[[128 128 138 131 114 139 148 106 124 134]
 [142 117 127 125 121 131 135 111 114 120]
 [105 125 143 136 130 128 133 122 139 127]
 [118 117 129 141 137 122 115 138 133 101]
 [135 125 141 123 120 146 142 115 115 153]
 [150 105 145 127 139 126 135 123 116 116]
 [111 119 134 132 129 131 125 124 132 130]
 [130 127 132 132 127 134 130 134 126 124]]
->
[[150 105 145 127 139 126 135 123 116 116]
 [105 125 143 136 130 128 133 122 139 127]
 [135 125 141 123 120 146 142 115 115 153]
 [128 128 138 131 114 139 148 106 124 134]
 [111 119 134 132 129 131 125 124 132 130]
 [130 127 132 132 127 134 130 134 126 124]
 [118 117 129 141 137 122 115 138 133 101]
 [142 117 127 125 121 131 135 111 114 120]]

[[123 126 123 125 117 142 145 117 119 133 122]
 [124 135 138 117 133 130 135 132 126 123 130]
 [128 117 141 117 111 144 128 152 122 124 126]
 [126 125 128 133 121 131 129 126 124 139 128]
 [119 138 129 129 115 114 139 127 111 152 114]]
->
[[128 117 141 117 111 144 128 152 122 124 126]
 [124 135 138 117 133 130 135 132 126 123 130]
 [119 138 129 129 115 114 139 127 111 152 114]
 [126 125 128 133 121 131 129 126 124 139 128]
 [123 126 123 125 117 142 145 117 119 133 122]]

[[132 117 130]
 [133 141 140]
 [123 111 134]
 [127 112 127]
 [133 112 124]
 [128 121 129]
 [129 130 106]
 [131 118 139]]
->
[[133 141 140]
 [131 118 139]
 [123 111 134]
 [132 117 130]
 [128 121 129]
 [127 112 127]
 [133 112 124]
 [129 130 106]]

[[122 126 118 134 129 122 124]
 [141 136 152 121 124 140 138]
 [130 130 130 130 128 130 130]
 [127 127 129 126 128 127 127]
 [130 129 132 126 128 129 129]
 [124 124 122 122 130 125 124]
 [128 129 128 133 128 127 128]
 [130 130 131 129 128 130 130]]
->
[[141 136 152 121 124 140 138]
 [130 129 132 126 128 129 129]
 [130 130 131 129 128 130 130]
 [130 130 130 130 128 130 130]
 [127 127 129 126 128 127 127]
 [128 129 128 133 128 127 128]
 [124 124 122 122 130 125 124]
 [122 126 118 134 129 122 124]]

[[113 119 144 109 143 119 116 122]
 [137 144 140 138 119 136 134 146]
 [113 126 145 130 147 107 120 133]
 [112 102 135 105 119 111 139 126]
 [120 126 141 144 124 130 119 125]]
->
[[113 126 145 130 147 107 120 133]
 [113 119 144 109 143 119 116 122]
 [120 126 141 144 124 130 119 125]
 [137 144 140 138 119 136 134 146]
 [112 102 135 105 119 111 139 126]]

[[124 133 137 129 132 125 131]
 [128 128 131 129 131 128 129]
 [131 131 140 135 131 126 125]
 [130 135 151 143 132 125 117]
 [121 124 115 129 127 134 119]
 [124 123 116 114 135 131 146]]
->
[[130 135 151 143 132 125 117]
 [131 131 140 135 131 126 125]
 [124 133 137 129 132 125 131]
 [128 128 131 129 131 128 129]
 [124 123 116 114 135 131 146]
 [121 124 115 129 127 134 119]]
---
[[107 117 109 134 130 142 129 124 134 129 137 148 129 138 127 131]
 [124 136 122 122 117 116 127 116 127 130 122 127 133 128 127 132]
 [121 140 119 123 132 142 146 146 144 110 121 130 110 137 135 152]
 [129 114 129 136 130 141 132 131 121 127 136 125 125 136 132 128]
 [125 132 129 119 121 124 109 114 128 130 120 135 133 126 118 113]]
->
[[131 107 117 109 134 130 142 129 124 134 129 137 148 129 138 127]
 [132 124 136 122 122 117 116 127 116 127 130 122 127 133 128 127]
 [152 121 140 119 123 132 142 146 146 144 110 121 130 110 137 135]
 [128 129 114 129 136 130 141 132 131 121 127 136 125 125 136 132]
 [113 125 132 129 119 121 124 109 114 128 130 120 135 133 126 118]]

[[128 131 127 128 128 127 123 130 125 126]
 [128 123 129 125 126 129 126 137 130 129]
 [129 128 137 127 125 124 121 125 127 126]
 [129 128 126 129 133 128 131 133 129 140]
 [130 128 135 129 126 127 100 117 138 129]]
->
[[126 128 131 127 128 128 127 123 130 125]
 [129 128 123 129 125 126 129 126 137 130]
 [126 129 128 137 127 125 124 121 125 127]
 [140 129 128 126 129 133 128 131 133 129]
 [129 130 128 135 129 126 127 100 117 138]]

[[135 137 139 153 127 137 135 129 132 136 121]
 [132 118 121 123 119 141 135 142 141 123 131]
 [133 137 130 137 119 125 121 109 120 125 141]
 [131 135 130 132 126 119 124 117 124 134 126]]
->
[[121 135 137 139 153 127 137 135 129 132 136]
 [131 132 118 121 123 119 141 135 142 141 123]
 [141 133 137 130 137 119 125 121 109 120 125]
 [126 131 135 130 132 126 119 124 117 124 134]]

[[124 128 127 124 128 123 124 123 137 128 134 125 131 128]
 [109 119 132 124 126 127 119 126 138 128 129 126 129 128]
 [128 126 125 122 133 126 120 130 152 123 146 123 130 129]]
->
[[128 124 128 127 124 128 123 124 123 137 128 134 125 131]
 [128 109 119 132 124 126 127 119 126 138 128 129 126 129]
 [129 128 126 125 122 133 126 120 130 152 123 146 123 130]]

[[134 145 129 136 120]
 [138 141 125 140 116]
 [145 142 130 123 147]
 [139 136 133 130 145]
 [142 145 130 130 150]
 [137 142 126 144 110]
 [137 147 131 137 117]]
->
[[120 134 145 129 136]
 [116 138 141 125 140]
 [147 145 142 130 123]
 [145 139 136 133 130]
 [150 142 145 130 130]
 [110 137 142 126 144]
 [117 137 147 131 137]]

[[157 128 116 133 144]
 [108 129 133 119 144]
 [139 126 134 125 144]
 [129 130 157 130 144]
 [157 130 133 137 144]
 [124 137 113 116 144]
 [118 130 124 132 144]
 [101 128 137 116 144]
 [130 122 108 132 144]]
->
[[144 157 128 116 133]
 [144 108 129 133 119]
 [144 139 126 134 125]
 [144 129 130 157 130]
 [144 157 130 133 137]
 [144 124 137 113 116]
 [144 118 130 124 132]
 [144 101 128 137 116]
 [144 130 122 108 132]]

[[120 147 116 126 130 104 156 125]
 [123  99 141 121 125 103 153 157]]
->
[[125 120 147 116 126 130 104 156]
 [157 123  99 141 121 125 103 153]]
